[[  0.6  16.8  -9.5  -1.8  10.3  -4.9  -2.3]
 [  9.4   5.5  22.6   2.2 -12.9 -10.5 -17.3]] => 22.6

[ 102.46   53.60   66.57  -11.98  -39.90   70.88 -125.64] => 66.57

[ 1.8  0.9 -1.9  0.6 -0.9 -0.7  1.9] => -1.9

[[-0.7  0.7  0.2 -1.3  1.8  0.7 -1.3]
 [ 1.2 -0.3  0.6  0.6  0.1 -1.5 -2.4]
 [ 1.2 -0.3  0.0  1.1  0.1 -1.2 -2.2]] => 0.0

[[-0.869 -2.260 -1.625 -1.504 -0.714  2.051  2.018]
 [-1.623 -2.190 -0.836 -1.019 -0.595  1.627  1.410]] => -0.836

[ 105.2  137.9  -37.8 -101.5  -53.1  191.9 -108.7] => -37.8
---
array([[ -7,   4, -42,   2],
       [ -5,  -4,  -8,   3]]) -> -8

array([ 39, -44,   5, -50,  -1,  37,  43]) -> 5

array([  9, -17,  33,  16,  24,  21,  46]) -> 33

array([  1,   6,  55,  -2, -24, -28,  19]) -> 55

array([-50, -22, -35, -33,  25]) -> -35

array([[ 43,   6,   2, -53],
       [ 35,  41,  10, -31],
       [-42,   5, -41,  31]]) -> -41
---
[[ 15.42  17.72  18.35  -9.34]
 [  7.89 -14.76   4.66   3.90]
 [ -2.25 -16.81  -7.25 -19.44]] >> -19.44

[[-0.07 -0.15 -0.04  0.03  0.09 -0.17  0.07]
 [-0.10 -0.09  0.10  0.03 -0.01 -0.05  0.21]] >> 0.21

[  80.16 -115.74  108.40  145.50   24.72  -42.86  163.44] >> 163.44

[[-1.52  0.51 -1.02 -1.69 -1.77]
 [-1.45 -1.63  1.22 -1.72 -1.68]
 [ 1.20  0.65 -1.57  0.97  1.20]] >> 1.20

[[-201.44   18.83  -94.40 -111.35 -182.74   16.83]
 [ -91.94 -149.95  193.64   94.32   49.71  -13.26]
 [ -13.23 -199.08 -178.25  -66.72 -191.96   28.18]] >> 28.18

[[  9.27  10.73   2.18  -5.54  -6.82]
 [-18.92  11.69   9.08 -15.64  15.64]] >> 15.64

[-0.178 -0.119  0.116  0.030 -0.056] >> -0.056

[ -9.61   2.01 -11.12   1.71  18.31] >> 18.31

[[ -6.436   1.612 -15.566   2.356]
 [-10.118 -12.558  21.576  17.568]
 [  0.186  22.396  17.526  -8.487]] >> -8.487
---
[-635  529  -12 -477  142 -148] ⇒ -148

[[-21  22 -12 -34 -19  38]
 [ -8 -14 -46  -4 -27 -32]
 [-16 -18 -30   8 -25  -1]] ⇒ -1

[41 46 44 23 87 64] ⇒ 64

[227  30 199 241 238  55] ⇒ 55

[533 709 849 176 836] ⇒ 836

[89 15 61 16 81 32 73] ⇒ 73

[[6815 8219 2128 5316 5159 7647]
 [4643 7104 2867 3306 3095 7147]] ⇒ 7147

[1 5 7 4 2] ⇒ 2

[[ 690  467  136   72  379]
 [-281 -641  103  950 -163]
 [ 198  162 -111  340  726]] ⇒ 726
---
31,85,25,79,84
45,47,12,54,74
out 25

73,73,98,174,120,168,115
40,80,127,139,198,184,144
out 120

3,7,5,8,0,4,6
3,7,5,7,2,4,3
out 0

507,-852,171,-194,670,771
-462,384,461,-81,289,-173
out -194

-838,-361,-672,66,-55,109,-502
-120,326,-195,-446,575,-406,-838
out -55

121,26,55,225
246,241,161,165
out 26

912,610,78,567,660,730,523
765,616,299,579,626,677,557
out 660
---
[-47, 17, -14, -8] value -8
[-12, -40, -8, -47, 13] value 13
[-50, -47, -28, -29, -39, 32] value 32
[4, 45, -1, -17] value -17
[14, -7, -54, -35, -19, 36] value 36
[-28, 19, 50, 26, -2, 17] value 17
[-2, 24, -57, -14] value -14
[7, -13, 18, -45] value -45
[7, -15, -5, 60, -3, 15] value 15
[-53, -21, 29, -6, -41] value -41
---
[ 135.7  102.1  -13.9 -117.6 -175.5 -102.4  -13.3] gives 102.1

[[-19.5  12.9  15.3   7.2  21.8]
 [ -2.9   5.6   5.8  -1.6   0.9]
 [ -6.3  -2.2   2.9  -0.3  -3.1]] gives -2.2

[[-0.554 -1.001 -0.904  0.253 -0.178 -0.102  0.010]
 [-0.132 -0.261  0.127 -0.824  1.223  1.512 -1.040]
 [-0.601 -1.795 -1.101  0.629 -0.397 -1.688 -0.879]] gives -1.795

[-18.6  18.8  -1.3 -14.0  15.3   3.1  18.2] gives 18.8

[ 0.04  0.14  0.12 -0.15] gives 0.14

[[ -52.3 -140.3  -66.7 -168.7]
 [ -23.6  -33.6  -12.8  115.8]
 [  -0.9  -52.4    4.5  -97.9]] gives -52.4

[[-10.135  16.133  -7.364   7.242]
 [ -2.434 -12.894  -6.177  -0.589]] gives -12.894

[ 1.7 -1.6  1.0 -0.1] gives -1.6

[-130.5    7.3   95.5   51.2] gives 7.3
---
 0.655  -0.271  -1.026  -1.148  -0.220  -0.172   1.256
 1.537  -0.473  -0.965  -2.144  -1.242   0.797   1.718
result: 1.537

 0.08   0.08   0.02  -0.03  -0.12
 0.02  -0.10   0.09  -0.07   0.08
 0.12  -0.09  -0.18  -0.12   0.12
result: 0.02

-11.9   12.8   11.6   -6.7
-19.8    4.9   -5.0   -9.5
result: -19.8

  11.43  -129.28  -197.07   174.32  -207.59
 -18.05   -38.58   -68.03    22.71   -55.26
result: -18.05

-2.24   1.60   1.66  -0.87   0.39   1.19  -0.11
 0.92   1.59   0.76  -0.02   0.22   1.67   0.11
result: 0.92

 -10.81   -75.54   -45.04   -16.37    96.27
 -13.60  -119.41   -57.50   -24.45   122.86
result: -13.60
---
array([-31, -15, -43, -27]) | -15

array([[ 36,  19,  30,  49,   5,  13, -20],
       [-11,  -4,  -2,   9,  -5,  -8,   3]]) | 5

array([[ 58, -10,  -2,  12],
       [-15,   2,  -9,  -5],
       [  9,   3,  -6,  -3]]) | -10

array([[-11, -30,  46,  16,  22, -12],
       [-11, -25,  51,  10,  22, -10],
       [ -9, -37,  31,  30,  20, -16]]) | 16

array([[ 34, -41,  -8, -40,  11, -22],
       [ 49,  11, -52, -14,  -8,  51]]) | -40

array([48, 35, 53, 14]) | 35

array([[-8,  1,  0, 46,  6],
       [-6,  2, -3,  2,  3],
       [-9,  2,  0, 44,  2]]) | 0
---
0.098	0.055	-0.123	-0.119	0.122	0.092 -> 0.098, 0.092
-0.100	-0.168	0.126	-0.156	0.024 -> -0.100, 0.024
-0.020	-0.184	0.075	0.138	0.099 -> -0.020, 0.099
0.185	-0.113	0.181	0.067	0.167 -> 0.185, 0.167
-0.035	-0.123	0.169	0.121	-0.005	0.022	-0.142 -> -0.035, -0.142
2.9	0.4	-7.0	-11.9	1.0	11.1	1.6 -> 2.9, 1.6
-0.085	-0.160	-0.106	0.078	0.143	-0.060 -> -0.085, -0.060
---
[12 56  3  5  8  6  2] >> 2, 12

[ 11   2 -43  -7 -17] >> -17, 11

[ 24 -57  10  13] >> 13, 24

[[  1 -19  -5   5]
 [ 13 -17  14 -19]
 [ 19  -1 -58  30]] >> 5, 19

[[ -5   0  30 -15 -21 -15 -19]
 [ 33  19   6  -7 -46   2 -37]
 [  1 -16 -13 -10  -4  -9 -27]] >> -19, 1

[ 45   9  15 -54  43  41  29] >> 29, 45
---
|  29 | -31 | -43 |   9 | -12 | -> -31

|  -5 |  10 |  15 | -22 |  11 |  11 |  28 |
|  15 | -53 | -42 |   9 |  20 | -35 |  33 |
|   1 | -11 |  25 | -26 | -15 |  44 |  21 |
-> -11

|   1 | -28 |  19 | -49 | -32 | -> -28

|  -8 |  44 | -26 |  36 |  30 |  47 | -51 | -> 44

| -14 | -39 | -58 | -29 |  48 | -> -39

|  33 |  59 | -51 | -15 | -54 | -> 59

| -10 |  10 |  26 |   9 |  -4 |  51 |  13 | -> 10

|  60 |  21 | -19 | -49 |  30 |  34 | -> 21
---
|  25 |   4 | -14 |   1 |
| -59 |  14 | -34 |   7 |
|  27 |  -8 | -12 | -10 |
-> -10

|  43 |  -3 | -21 | -31 |  -6 |  -9 |  -7 |
| -21 | -23 |  49 | -16 |   2 |  -1 |  -8 |
| -12 |  35 |  -4 |  11 | -10 |   9 |  26 |
-> 26

| -41 |  -6 |  28 | -21 |   7 |
|  33 | -23 |  23 |  12 | -15 |
|  -9 |  21 | -42 |  37 |  -2 |
-> -2

|  11 |  -8 |  41 |  35 |  -9 |   7 |  -2 |
|   9 |  -9 |  37 | -16 |  23 |   2 | -13 |
|   0 |   6 |  29 | -46 |   7 |  14 |  -1 |
-> -1

|  16 |   7 | -28 | -46 |
|  29 | -13 |   6 |  14 |
| -38 | -24 |  10 |  33 |
-> 33

| -1 |  0 |  0 |  4 | 53 | 54 | 53 |
|  0 |  0 |  0 | 14 |  0 | 54 | 55 |
|  1 | -1 |  0 | 26 | 53 | 53 | 52 |
-> 52
